Small tables with named rows and columns. After each table, cells are looked up by row and column.

Table Fus
,Munu,Lakik
Sitekez,0.4,1.7
Vefa,-1.5,1.9
Tesibo,1.3,-5.3
Bana,-0.9,4.1
Bedudar,1.3,-3.4
Fot,-4.6,2.4
Bida,1.0,-6.2
Momi,-4.6,8.5
Rogole,-0.5,7.2
Vimi,-3.6,-6.2
Mudizig,-3.4,-2.5
Bur,-4.4,8.5
Ker,-0.3,1.8

Rogole, Lakik: 7.2
Momi, Lakik: 8.5
Bana, Lakik: 4.1
Fot, Lakik: 2.4
Bedudar, Lakik: -3.4
Fot, Munu: -4.6
Bana, Munu: -0.9
Rogole, Munu: -0.5
Bur, Lakik: 8.5

Table Dosesog
columns: Luzabug, Nep, Tepav, Pakaza, Kuropo, Gid
Gef: [242, 208, 222, 90, 104, 56]
Fosoku: [151, 83, 112, 110, 126, 243]
Pokurek: [151, 94, 140, 120, 133, 227]
Lilezo: [176, 189, 180, 82, 66, 218]
Muvok: [250, 219, 218, 88, 85, 60]
Segim: [239, 70, 173, 96, 88, 224]
Pofat: [244, 69, 186, 81, 71, 237]
Zodovef: [96, 163, 111, 210, 196, 129]
Mig: [77, 153, 103, 203, 212, 143]
Pagub: [96, 229, 75, 200, 209, 80]
Fumimap: [73, 240, 54, 233, 225, 80]
Kov: [246, 217, 215, 87, 81, 58]
Keruko: [247, 222, 216, 84, 84, 56]

Keruko, Nep -> 222
Pokurek, Nep -> 94
Keruko, Kuropo -> 84
Kov, Tepav -> 215
Fosoku, Gid -> 243
Keruko, Gid -> 56
Pofat, Pakaza -> 81
Segim, Nep -> 70
Pagub, Tepav -> 75
Pofat, Nep -> 69
Pofat, Kuropo -> 71
Segim, Pakaza -> 96
Fosoku, Kuropo -> 126
Row with the largest Tepav: Gef

Fevot =
	Ganul	Ruroku	Bir	Nom	Vov	Dasog	Gud
Nezig	118	96	120	134	85	122	130
Defe	133	120	107	140	167	118	95
Zom	107	125	136	103	82	125	146
Kib	119	116	113	141	124	123	110
Zutebuv	244	106	114	136	125	120	114
Libim	135	113	110	137	152	118	104
Vez	8	100	117	132	114	119	121
Kap	105	143	123	127	115	129	117
Vuz	114	112	114	120	169	113	111
Lem	105	136	127	127	92	130	126
Volodi	132	91	128	112	86	118	145
Mas	129	115	114	117	175	112	109
Kamarer	151	117	110	141	148	120	102

Vov of Mas: 175
Dasog of Nezig: 122
Dasog of Vez: 119
Dasog of Zutebuv: 120
Ruroku of Volodi: 91
Ruroku of Kib: 116
Ganul of Kib: 119
Bir of Kap: 123
Dasog of Vuz: 113
Dasog of Zom: 125
Nom of Nezig: 134
Ganul of Kap: 105
Vov of Vez: 114
Ganul of Kamarer: 151
Ganul of Vuz: 114
Vov of Kamarer: 148
Gud of Defe: 95
Ruroku of Libim: 113
Row with the largest Vov: Mas

Tes:
         Gitiboz  Duniti  Noneme    Zof  Matebe
Gonob      -0.07   -0.53    0.67   0.65   -0.07
Serukab    -0.07    0.22    0.47   0.46   -0.06
Ged         0.78    0.25   -0.60  -0.64    0.77
Rudames     0.20   -0.01   -0.03   0.04    0.19
Vepame     -0.13   -0.67    0.73   0.69   -0.20
Misuv       0.61   -0.29   -0.36  -0.30    0.59
Vunuva      0.31   -0.54    0.56   0.47    0.32
Lipu       -0.47    0.92    0.37   0.35   -0.44
Mor        -0.47    0.93    0.35   0.34   -0.41
Serit       0.60   -0.13   -0.14  -0.12    0.59
Bibenuf     0.58   -0.44   -0.19  -0.19    0.57

Duniti of Serukab = 0.22
Zof of Serit = -0.12
Zof of Mor = 0.34
Gitiboz of Vunuva = 0.31
Zof of Rudames = 0.04
Matebe of Vepame = -0.20
Noneme of Serit = -0.14
Noneme of Vunuva = 0.56
Matebe of Bibenuf = 0.57
Matebe of Serit = 0.59
Zof of Ged = -0.64
Matebe of Serukab = -0.06
Noneme of Ged = -0.60
Zof of Lipu = 0.35
Matebe of Vunuva = 0.32
Duniti of Ged = 0.25
Gitiboz of Misuv = 0.61

